Some points, one per row:
(-49 0 39 40 -49 16 5 17 2 -34 41 35 -21 54 6 -28 -26 19
 30 -14 72 -8 -1 17)
(21 20 -8 -52 1 63 4 13 2 6 -40 -30 -3 3 -23 8 26 9
 -23 -27 -48 -27 4 -19)
(12 25 -14 -45 -2 19 9 1 10 7 7 -17 -12 -19 8 13 -10 14
 -4 1 -27 17 6 3)
(-9 34 -33 31 30 35 12 -13 -28 29 15 7 43 20 -3 44 -32 22
 29 27 2 -48 -55 47)
(-24 14 8 -13 -4 17 11 -18 -11 43 -25 5 30 -11 4 6 0 12
 13 7 -2 29 -28 -14)
(4 -2 -18 -36 17 -1 -2 -30 7 -4 -4 20 -12 -46 -15 11 14 -19
 -13 6 -10 -42 -1 11)
(26 -18 31 -23 -18 -6 -6 -13 21 -7 0 -2 1 -24 3 23 12 7
 24 23 -8 28 18 0)
(-46 0 26 -14 -8 6 16 18 -29 66 13 22 -39 31 20 13 11 -15
 31 -38 -42 31 54 -24)
(-13 -8 18 -17 17 12 0 -40 -1 -8 -1 -4 -28 -1 22 -4 22 6
 -9 -21 -29 -22 -5 -47)
(-13 14 -1 24 -2 -31 -7 30 6 32 -31 -18 -12 33 -16 1 -23 -11
 9 -2 1 2 19 2)
(-19 9 19 11 -30 14 -6 10 13 -22 31 19 -8 18 -11 -15 -24 11
 27 11 62 10 5 1)
(-24 8 8 3 -21 11 -5 -29 -6 30 -41 16 10 -42 -38 12 -6 19
 -7 -5 -4 25 -16 -10)
(19 -1 12 10 2 -62 10 58 -13 -2 9 41 8 14 -13 -23 2 -23
 -6 11 1 9 -2 21)
(9 -13 24 39 -7 -21 -47 -30 9 12 -18 -12 60 -1 7 -7 6 -9
 -8 -18 -4 -5 15 -7)
(-5 -5 -15 33 11 21 2 2 28 -69 -23 9 1 19 51 0 -27 -20
 18 18 38 5 -34 -10)
(16 36 -15 -26 0 52 6 47 14 39 -25 -50 -6 26 -8 -1 17 -35
 16 -30 -36 9 16 -3)
(17 22 14 -61 17 73 -9 -20 -10 -4 -26 -15 24 -28 -47 10 30 41
 -53 -51 -27 -36 8 -23)
(-73 -6 -49 37 -34 9 -12 12 25 -13 14 2 -19 -6 -29 -72 -25 28
 -49 29 96 12 -95 11)
12 more points follow, each with its number after it:
(21 3 11 -46 -17 -1 20 6 7 -16 -27 -3 -17 -6 7 47 -18 -33
 26 16 -6 32 12 -7) 0
(45 -8 46 -3 -12 10 -16 -28 -6 -9 -41 9 65 -13 -29 22 37 29
 -7 -39 -30 -9 15 -2) 1
(-6 -8 15 47 38 -15 -8 -23 -17 -8 -14 56 15 -13 21 -27 41 -46
 7 -16 -24 -65 51 35) 2
(-19 24 -38 -15 -15 -22 27 -24 7 14 -15 -3 -32 7 4 -6 -21 -22
 -16 2 -10 13 -27 -69) 3
(-23 -22 29 0 -14 -29 -6 12 -8 2 42 40 -1 -25 -10 -7 -10 31
 -41 -5 36 -4 -4 4) 4
(-17 8 -16 57 -12 28 -1 -33 19 -40 44 17 83 -26 40 -34 -17 -11
 -5 -14 48 -32 -16 43) 5
(13 -17 -46 -30 57 3 12 -73 3 -11 -50 4 17 -50 -1 -6 23 -5
 -42 55 -33 5 -43 -26) 6
(15 5 -19 -16 18 68 -2 0 -29 11 -8 -33 -18 20 -33 16 6 19
 -4 -9 -12 18 5 10) 7
(-53 4 13 -13 -19 24 38 40 -17 73 24 21 -52 47 41 -7 7 -21
 41 -46 -40 31 52 -43) 8
(4 -39 18 40 20 -22 -9 27 -15 -20 -2 -9 -16 32 53 10 -13 41
 -7 -10 9 39 12 17) 9
(32 28 -26 -38 20 48 3 10 11 1 20 -43 -33 8 -6 -7 -1 -11
 24 -6 -32 -39 39 11) 10
(14 -25 11 15 55 -30 38 -14 6 -42 -17 9 13 -6 85 -9 -5 -8
 -3 30 -33 -19 4 2) 11
Which two of these numbered points are nearest to each point below by angle, seen from the average point of the first points? Their numbers follow each, nearest first.
(3 19 0 -12 4 19 -9 -3 33 -14 7 -38 -13 -6 3 -15 -19 -27
 33 22 -14 -23 16 11) > 10 0
(24 -1 -11 -4 70 37 -8 -67 -16 19 -45 -5 50 -60 -55 13 1 33
 -26 40 -34 -80 0 28) > 6 1
(9 -5 21 53 -12 11 -57 -21 8 27 31 10 72 6 8 -24 22 14
 33 -16 26 -18 -1 12) > 5 2
(8 -1 3 -7 14 19 9 -15 -12 15 -20 -11 31 -4 15 6 17 1
 7 23 -27 12 -16 -10) > 6 11
(6 19 11 -13 -13 21 17 45 -11 27 13 -11 4 37 -2 4 3 -14
 20 -13 -6 12 32 18) > 8 10
(-22 -1 -12 14 7 -15 -5 -3 1 22 -36 -15 29 -6 34 1 -15 23
 -36 -2 -10 14 -8 -19) > 11 9
(-27 19 -5 10 20 30 0 -34 -30 61 -49 27 38 -10 -44 15 7 9
 10 19 -33 -28 -12 -8) > 6 1
(-7 -24 2 20 16 -9 7 13 -3 -17 7 -10 -1 37 53 10 -9 32
 5 -15 12 6 17 12) > 9 11
(9 5 14 -54 -22 -31 33 14 22 -8 -11 1 -20 1 23 44 -4 -47
 41 12 -13 48 20 -28) > 0 8
(-52 35 -30 12 -32 -39 25 -9 22 1 6 0 -60 27 4 -25 -39 -31
 -20 -5 25 38 -38 -64) > 3 8
(-18 -31 -2 42 -5 -12 -8 31 -3 -34 -1 13 10 7 40 -4 -3 25
 1 10 34 25 -8 14) > 9 11
(0 0 -41 -3 9 -117 -8 -15 54 -38 -35 -2 -32 14
 -19 -7 -75 -20 -32 72 30 -8 -25 -54) > 3 6
(-8 -6 23 54 -21 -13 -28 3 -12 1 26 7 59 12 32 -2 11 -22
 9 -1 37 -4 13 13) > 5 2
(21 -25 44 -19 -12 -20 -7 -16 10 22 1 2 13 -48 -1 24 -10 -5
 6 38 8 48 19 -23) > 0 4
(-14 -11 36 48 19 -18 -4 -26 3 -13 -13 58 -16 -36 23 -23 25 -70
 5 -30 -38 -65 76 29) > 2 11
(7 -39 44 34 -7 -41 -21 2 -2 -20 42 29 -31 -27 -16 -48 27 13
 -17 -13 15 -16 18 -5) > 4 2
(-9 -14 20 53 32 -11 4 -34 -10 0 -10 56 57 -31 17 -43 46 -57
 -6 -14 -28 -83 34 30) > 2 5
(24 14 -26 -8 30 17 -1 17 12 -7 17 -22 -32 6 -17 1 2 -25
 14 1 -11 -55 18 16) > 10 2
